In the rows, 128 means zero.
A single turn carries every row of the set below to another of its rows. Some are shown first; where does it send the rows asked next?
k_175: [135 128 114 115 133 140 142 140 143  79 113  82 149 163 110 114 113 124
 123 115 144 138 107 127 125 137 137 131 154 160 133 126 135 132]
k_459: [152 122 128  60 109 149 139 148 128 106 101 147 134 144 115 163 145 144
 122 102 128 132 130 122 112 137 107 112 142 154 138 113 133 145]
k_499: [127 129 157 159 128 133 132 152 103 151 117 123 146 130 113  63 135 144
 116 146 130 152 120 119 128 140 133 134 114 150 136 124 136 127]
k_857: [145 132 120 117 123 133 142 169  94 126 121 159  92 127 129 171 121 108
 131 102  81 135 141 116 115 125 144 145 138 124 144 133 133  99]
k_692: [111 131 147  93 128 135 103 160 118 153 133 139 144 150 111 170 131 131
 102  78  91 140 103 107 123 143 125 137 134 133 150  99 152 149]
k_835: [125 133 119 106 129 146 122 151 141 117 123 203 166 104 126 133 144 126
 131 128 114 142 117 124 121 140 135 134 162 112 129 141 121 128]
k_82: [168 128 112  78 120 139 136 146 122 106 102 138 131 148 109 199 130 141
 126 127 129 135 141 119 121 137 144 130 139 151 135 140 130 117]
k_214: [123 153 110 131 141 120  94 144 122 146 110 163 110 147 118 151 135 128
 127 117 127 148 106 117 120 122 123 113 146  77 131 140 150 113]
k_16: [117 138 125 151 153 118 127 155 116 149 124 136 137 163 104  97 137 171
 138 147 142 128 137  98 103 125 165 133 121 148 153 129 146 118]
k_705: [126 110 135 129 129 136 139 145 118 167 128 125 143 159 113  80 135 154
 144 145 142 151 141 104 115 142 166 146 126 171 137 127 130 145]
k_138: [158 135 120 139 106 132 128 171 136 125 140 176 148 138 127 164 129 118
 155 119 124 152 133 119 128 151 147 154 154 100 120 155 142 147]
k_316: [133 128 110 153 123 137 133 142 122  95 106  65 137 149 116 146 112 145
 122 128 146 142 125 120 125 134 133 136 161 160 138 134 140 125]
k_411: [123 109 111 167 109 162 132 123 102 112 145 103 157 120 124 110 132 131
 108 138 127 129 134 121 132 129 136 131 101 146 124 126 125 152]
k_407: [118 122 106 138 134 167 125 149 117  90 165 108 153 116 124  99 140 144
 113 143 128 132 125  96 128 125 147 134 108 132 139 126 135 138]
k_97: [127 122 148  86 124 122 130 128 106 152 138 136 152 151 111 178 122 127
 107  87 104 150 129 112 139 156 144 156 135 135 150 101 131 122]
k_523: [130 141 150 175 132 113 137 168 117 148 129 115 132 151 107  84 130 140
 119 145 132 134 117 118 116 122 155 132 104 134 133 136 145 138]
k_559: [107 139 119 137 127 156 128 142 142  92 113  81 141 155 124 122 121 147
 116 123 138 141 115 119 110 124 102 111 157 160 142 120 133 130]
k_422: [136 116 129  82 119 144 155 164 105 128 125 163  98 117 133 139 129 103
 128  91  81 138 133 118 113 127 137 141 145 134 142 116 121 120]
k_992: [123 126 130 152  94 127 140 144 127 145 122 179 144 106 136 158 145 143
 132 114 129 133 143 129 110 129 117 131 164 108 128 131 122 161]
k_335: [139 119 127 107 103 138 112 128 123 167 110 154 121 150 126 123 131 102
 135 103 128 172 108 134 135 148 113 124 147 106 107 131 134 156]
k_659: [106 136 137 108 133 131 111 144 119 165 138 130 138 147 114 204 121 136
  97 109  92 141 122 107 122 128 152 141 134 135 148 119 129 126]
k_345: [125 133 133 159 133 137 114 149 114 158 109 146 152 184 104  83 129 143
 140 134 128 140 123 119 110 142 138 125 107 165 134 130 150 136]
k_756: [148 135 120 104 104 154 117 166 127 122 100 132 118 151 119 201 138 153
 122 119 119 131 134 116 104 123 107 107 138 151 135 134 143 149]
k_775: [129 129 131 121 104 153 136 169 102 142 118 160  92 130 139 158 124 105
 126  93  72 139 135 124 106 121 112 127 136 135 137 124 129 127]
k_657: [129 116 114  92 130 117 131 128 121 160 127 139 104 114 128 143 141 137
 130 127 147 163 129 109 131 128 156 141 170  92 130 135 118 128]
k_340: [138 129 109 167 122 145 132 141 108  85 159 111 155 149 115 110 129 126
 119 122 132 122 129 114 132 133 139 134  90 120 132 125 149 140]
k_605: [128 142 151 144 139 132 144 158 125 142 146 119 139 149 115  74 128 139
 125 161 133 160 128 107 125 132 160 139 110 139 137 138 125 113]

k_411 moves to k_340
k_659 moves to k_97
k_857 moves to k_422
And these:
k_499 moves to k_523
k_559 moves to k_316
k_345 moves to k_16
k_459 moves to k_756
k_138 moves to k_835
k_214 moves to k_657

A single turn carries every row of the set below to another of its rows. Some are shown first; where does it send the rows asked next?
k_125: [121 124 145 159 114 108 170 111 130 128 123 171 141 113 124 124 137 138
  98 143 120 127 100  98 151]
k_388: [106 121 152 119 118 101 172 109 106 114 139 138 156 120 126 130 160 115
 125 141 109 125 118  69 159]
k_11: [103 146 143 121 101  96 118 114 103 123 143 106 171 117 142 154 143 132
 122 121 125 140 119 107 131]
k_872: [138 104 136 171 131 139  98 126 122 116 126 147 152 142 146 146 132 134
  99 146 134 144 104 126 127]
k_778: [ 99 121 140 137 128 129 102 114  97 109 142 114 159 152 154 159 151 129
 121 131 117 152 104 101 134]
k_518: [118  89 139 142 144 135 171 131 126 121 115 157 160 132 148 136 134 133
 109 146 148 174 110 107 138]
k_679: [122 113 132 132  90  94 138 107 134 135 120 134 174  90 133 149 131 149
  99 142 143 136 125 118 126]
k_250: [135  83 124 154 128 138 116 115 122 123 133 145 151 147 166 141 137 137
 108 153 134 159  97 106 127]
k_567: [ 90  97 106 104 110 151 151 123 101 168 115 105 122 143 108 114 137 120
 136 146 117  97 106 116 139]
k_598: [120 107 124  81 119 132 123 157  81 139 112 140 108 156 114 111 153 110
  93 112 125 121 113 132 128]
k_685: [104 114 105  82 132 128 138 145  98 147 113 142 111 160 112 111 140 110
  91 118 109 117 110 136 124]
k_387: [107 110 138 136 111 107 184 110 136 132 116 157 154 104 135 134 141 148
 100 143 133 145 105  93 145]
k_444: [ 99 111 133 121 162 125 164 119 106 108 132 134 169 140 129 149 137 100
 134 141 125 168 139 112 142]
k_279: [106 100 119  82 124 123 136 153  98 136 105 139 134 154 104 103 143 110
  83 124 112  98 118 127 124]
k_666: [125  94 114  83 117 119 120 142  86 135 114 143 124 155 107 104 144 101
  92 126 113 101 126 131 124]
k_238: [161 118 131 137 127 122 143 126 138 135 127 141 135  90 110 157 142 111
 117 153 152 141 143 135 139]
k_564: [107  90 125 111  88 133 130 135  66 153 118 110 148 148 123  96 124 117
 140 130 133 109 112 125 131]
k_124: [157 109 127 155 118 128 120 105 138 133 139 150 114 115 128 145 157 125
 108 163 120 117 108 100 146]
k_8: [ 87  85 123 107 106 154 144 125  66 146  99 117 123 141  99 130 140 118
 136 131 139 132 130 136 146]
k_287: [105 104 121  99 109 152 153 146  80 166 114 102 123 139 114 115 135 113
 147 128 146 129 116 133 136]
k_110: [132 133 144 154 100  99 126 125 128 130 121 140 172 101 129 142 121 140
  97 132 143 131 119 134 126]
k_980: [107 109 103  79 117 117 127 130  92 144 111 143 109 147 100 121 143 109
  91 118 109 112 127 143 126]
k_385: [158  95 124 122 107 114 131 111 131 135 128 131 145  89 125 162 148 122
 118 157 155 149 146 124 133]
k_909: [104 110 127  78 113 125 129 152  87 137 100 137 116 143 101 121 154 117
  83 111 124 113 123 134 129]
k_994: [ 85  80 124 113 100 152 123 132  81 147 100  99 148 148 109 120 137 128
 125 140 130  99 116 124 134]
k_323: [130 104 142 157 154 140 165 132 124 116 116 169 142 129 125 140 132 118
 108 146 144 164 122 124 147]
k_389: [159  87 116 137 114 130 121  98 130 135 142 145 117 117 145 150 160 126
 120 166 131 144 112  97 142]
k_656: [131 107 137 120 128 125 132 109 114 116 150 121 134 129 131 146 177 106
 132 161 108 118 119  68 155]
k_834: [ 93  89 107 111  97 133 150 104  71 155 117 130 121 146 106 106 130 114
 141 137 113 112 117 122 147]
k_289: [128 120 121 105 145 117 140 118 120 124 146 108 160 114 121 162 145  92
 142 149 132 148 153 119 135]

k_656 moves to k_289
k_385 moves to k_679
And these:
k_564 moves to k_834
k_238 moves to k_110
k_980 moves to k_909

A single turn carries every row of the set below to another of its rows. Some are shown first; where does it send the rows asked next?
k_792: [121 139 156 117 113 109 118 133 112 129 162 142 143 123 147  97  95 101
  90 102 128 142 134 153 123 110  88]
k_842: [128 136 134 111 151 128 139 123 114 115 180 168 130 113 126 101 127 104
 109 134 148 143 126 164 138 103 156]
k_240: [108 113 147 143 146 133 151 130 128 166 113 129 127 155 144 124 138 122
 145 119 123  78 108 144 125 117 139]
k_942: [118 136 156 118 115 109 116 133 112 128 165 143 140 124 148  92  97 103
  88 101 129 138 131 158 124 108  93]
k_346: [142 158 135 115 147 132 151 120 114 110 177 159 116 101 138 100 110 109
 119 128 147 148 144 149 133 105 145]
k_212: [117 155 113 131 121 150 132 113 117 102 164 170 100 103 152 115 125 105
 104 145 127 149 118 158 156 111 147]
k_338: [126 133 129 131 139 124 145 128 121 103 133 151 121 119 139 126 103 127
 106 134 119 180 157 147 140  65 100]
k_804: [119 140 156 118 114 110 118 132 113 127 164 141 138 122 149  92  94 103
  89 101 130 138 134 155 124 108  90]
k_176: [128 141 147 148 140 136 165 128 129 162 106 119 116 141 155 129 114 125
 158 114 120  88 134 123 117 122 125]
k_744: [132 148 110 126 113 144 126 124 120 118 142 168 136 107 136 143 118  85
 110 155 124 171 131 140 152 124 134]
k_435: [127 112 164 146 141 126 156 129 137 161  99 116 129 139 151 137 121 135
 146 122 137  98 129 128 122 136 123]
k_383: [115 129 129 131 144 125 144 124 120  97 144 155 109 121 143 114 110 134
 100 131 122 169 145 158 143  58 108]
k_95: [114 111 166 149 147 128 155 122 136 153 113 119 111 140 158 121 129 144
 140 118 138  84 116 142 127 127 133]
k_859: [115 135 110 126 120 145 121 120 119 114 154 174 128 114 136 129 133  91
 101 154 127 156 110 159 158 116 147]
k_661: [153 153 133 111 141 128 147 128 116 120 163 157 140 104 127 119 105  95
 124 136 144 163 153 137 129 115 137]
k_145: [120 116 127 127 139 120 136 131 121 109 130 155 137 127 129 133 112 118
 101 139 120 182 147 152 143  66 105]
k_42: [104 134 131 105  88 122 123 147 107 124 169 156 107 112 135 118  90 114
 110 125 103 126 118 144 163 137 103]
k_339: [124 121 146 143 140 132 154 134 129 171 100 124 139 152 141 138 125 114
 154 121 121  92 124 128 120 125 128]
k_968: [106 117 136 153 130 141 143 128 131 167  96 129 131 155 149 141 137 113
 141 128 113  90 107 137 130 124 131]
k_91: [107 136 130 105  86 123 124 148 107 125 168 156 109 111 135 121  88 111
 112 126 103 128 121 141 164 139 100]
k_852: [111 104 118 109 135 122 144 145 115 109 146 165 118 124 110 139 112 131
 118 150 111 163 136 150 166  80 120]
k_112: [122 118 118 110 131 123 151 146 116 108 141 161 115 117 116 144  99 130
 127 148 109 170 151 137 160  84 111]
k_612: [107 114 120 112 138 126 150 139 115 100 156 165  98 119 120 127 110 142
 118 144 112 154 134 155 167  75 123]
k_506: [106 131 130 104  87 122 121 149 107 127 166 156 113 113 132 123  90 110
 111 127 103 129 120 142 163 139 101]
k_584: [134 169 112 133 114 150 138 117 119 106 152 164 108  97 153 128 109  99
 115 146 125 165 137 138 150 120 132]
k_603: [109 122 152 160 128 141 152 119 138 147 100 121  96 135 170 134 126 144
 139 126 125  89 114 136 138 135 127]
k_849: [109 113 129 127 145 122 135 127 121 104 140 159 125 130 132 121 121 126
  95 136 122 170 136 164 147  58 112]
k_49: [103 108 151 157 129 139 144 122 137 152  99 125 109 142 161 138 135 137
 134 130 125  89 104 142 141 135 131]
k_624: [114 145 139 159 129 147 159 121 130 154 105 122  99 140 170 127 121 129
 150 118 113  86 120 130 127 121 125]
k_356: [139 130 132 108 146 124 134 131 116 125 164 165 155 116 115 120 123  90
 114 140 145 158 135 152 135 112 147]
k_941: [125 121 165 150 143 130 161 124 137 153 107 114 111 136 160 127 118 143
 147 117 138  92 129 130 123 131 125]
k_305: [103 130 130 104  87 122 121 148 106 126 168 157 111 114 133 121  92 111
 109 126 102 126 116 145 164 137 102]
k_140: [112 109 150 155 125 137 144 126 139 158  90 122 121 141 157 149 129 130
 139 133 124  99 114 132 138 141 123]
k_154: [116 101 164 145 145 126 150 128 136 160 105 120 130 144 148 132 131 135
 140 123 138  90 116 139 127 132 131]
k_180: [114 133 149 148 146 138 163 124 128 156 119 124 104 144 158 115 127 134
 151 111 122  74 117 139 123 114 136]
k_171: [119 123 151 158 124 139 153 123 139 152  91 119 108 134 166 145 121 136
 144 129 123  99 122 126 135 142 120]
k_248: [121 135 136 156 125 143 153 128 132 164  91 123 123 145 158 143 121 115
 151 124 110  97 125 123 125 129 120]
k_44: [118 135 156 116 113 109 114 133 113 129 163 143 145 124 145  96  98 101
  88 103 130 141 131 156 124 109  91]
k_595: [100 126 139 156 134 145 149 121 131 156 108 130 107 149 162 124 137 125
 139 120 114  78 102 145 132 116 136]
k_442: [119 127 120 113 134 128 157 140 115  99 150 159  94 112 126 131  98 141
 124 142 110 162 149 142 162  79 114]

k_140 moves to k_941
k_842 moves to k_744
k_240 moves to k_248
And these:
k_849 moves to k_112
k_305 moves to k_792

